In the rows, 128 means zero.
Each path below is one point turned by a fixed rotation once a step. After each direction that follows a path, write how fast that rotation turns it, in deg/step (0 if it stays still).
Each turn is a multiple of 5 degrees from 10 to 175, or 0.
Each row of a path follows its step; steps can be skipped.
Path 1:
step 0: [125 105 127 133 125 137 132 124 132 126 133 117 137 132 127 127 129 121
 116 126 118 127 132 142 117 131 147 129 125 131 117 106 122 133 132 131]
step 1: [131 148 136 114 142 129 123 129 130 127 123 139 119 119 112 133 134 134
 121 128 124 141 124 115 122 124 114 115 124 124 129 129 141 128 128 136]
step 3: [123 149 133 139 124 130 129 128 136 128 134 137 115 125 146 130 134 131
 143 131 132 118 133 118 141 128 135 117 131 126 141 132 125 129 137 137]
step 4: [126 111 127 132 114 125 126 122 126 123 135 120 131 132 117 115 130 121
 125 123 126 141 143 149 128 135 126 133 129 137 117 119 122 115 130 126]
step 5: [132 146 141 126 138 124 131 134 130 128 120 137 130 129 122 132 126 131
 118 139 119 123 121 124 101 121 130 121 120 117 121 139 132 130 141 129]
step 6: [122 109 114 121 128 138 128 129 138 129 125 118 140 123 125 136 113 123
 129 118 128 135 119 116 136 132 123 139 130 138 129 126 134 139 113 129]
step 7: [139 143 132 128 137 127 123 120 109 141 142 136 114 131 144 127 136 134
 134 131 138 120 129 124 137 116 125 114 134 122 138 125 131 128 126 130]
step 8: [118 113 124 133 122 123 125 133 134 114 115 121 133 128 125 118 147 125
 127 137 129 125 140 134 135 143 135 143 133 129 123 121 118 113 124 124]
step 9: [133 145 137 123 127 122 135 133 140 128 133 137 116 138 121 133 118 135
 130 126 116 138 124 140 119 121 133 116 112 123 131 126 119 136 144 128]
step 10: [120 114 124 132 127 139 127 126 118 122 119 121 140 106 122 132 116 126
 121 118 132 132 118 133 124 137 121 132 132 140 124 139 146 124 128 126]
step 11: [134 141 125 129 126 117 133 128 120 140 138 135 127 138 133 121 126 122
 133 128 121 113 126 105 130 109 126 125 134 118 126 132 129 137 118 136]
[128 127 130 123 129 134 129 128 126 125 121 127 127 131 125 133 125 131
 131 125 129 131 127 126 129 125 129 129 125 127 126 133 127 127 130 125] => 90
[129 128 130 124 125 131 126 121 127 129 131 129 124 127 129 129 128 131
 128 127 128 132 129 133 128 128 119 128 128 132 131 126 132 126 129 129] => 125
[134 128 131 132 126 127 127 126 129 129 124 126 126 129 131 127 129 128
 128 125 131 124 132 124 134 129 127 130 127 126 131 125 128 127 130 121] => 80
Path 2:
step 0: [135 108 130 131 123 120 130 132 124 138 128 120 141 126 142 130 132 131
 120 134 135 131 136 127 137 133 130 123 134 128 125 125 120 135 118 130]
step 1: [119 131 117 122 136 136 136 119 115 130 131 127 119 133 135 117 134 127
 131 129 122 130 137 131 133 129 135 127 129 128 119 113 133 135 124 141]
step 2: [129 119 131 133 131 126 127 125 129 128 146 127 122 123 121 120 124 142
 123 121 132 140 123 131 130 135 116 128 135 140 121 134 124 135 133 136]
step 3: [127 124 129 121 122 132 131 111 120 128 119 132 132 130 120 136 133 146
 125 134 126 127 131 136 121 126 129 118 131 126 110 126 121 124 122 120]
step 4: [139 128 115 140 126 138 124 138 125 128 130 126 127 131 122 133 130 127
 120 126 131 125 126 116 123 134 121 132 129 125 113 114 134 141 129 125]
step 6: [131 126 116 120 119 141 119 128 127 128 140 131 122 122 123 131 118 131
 127 124 128 120 121 143 135 131 125 127 122 121 124 135 145 123 122 129]
step 7: [144 133 141 147 127 134 133 128 131 138 128 132 124 122 128 141 130 128
 142 124 122 127 126 139 122 129 119 122 129 133 127 121 128 124 126 126]
step 8: [134 133 134 129 121 124 136 132 133 122 126 129 134 137 120 128 124 128
 119 114 135 109 137 135 131 116 136 137 126 126 121 122 134 121 127 134]
step 9: [128 126 126 124 134 140 127 129 138 135 134 134 126 122 128 140 116 119
 133 114 125 133 146 121 132 135 130 136 132 123 130 132 125 125 135 120]
step 10: [126 141 132 118 119 118 127 117 145 121 137 137 135 122 131 137 128 115
 130 134 125 124 131 132 121 124 121 124 130 135 130 126 136 131 124 134]
step 11: [129 133 119 126 146 113 123 142 130 144 130 133 132 128 130 137 126 129
 129 127 140 116 131 138 130 126 127 123 125 128 129 129 124 125 128 124]
[125 126 125 131 129 129 131 125 124 127 132 125 126 127 125 128 130 128
 122 129 126 128 125 128 126 130 128 126 126 126 126 129 119 131 124 132] => 25
[134 126 128 130 129 131 126 126 127 133 128 129 125 123 127 128 133 125
 130 125 131 129 127 123 125 130 127 133 127 133 130 131 128 131 131 130] => 145
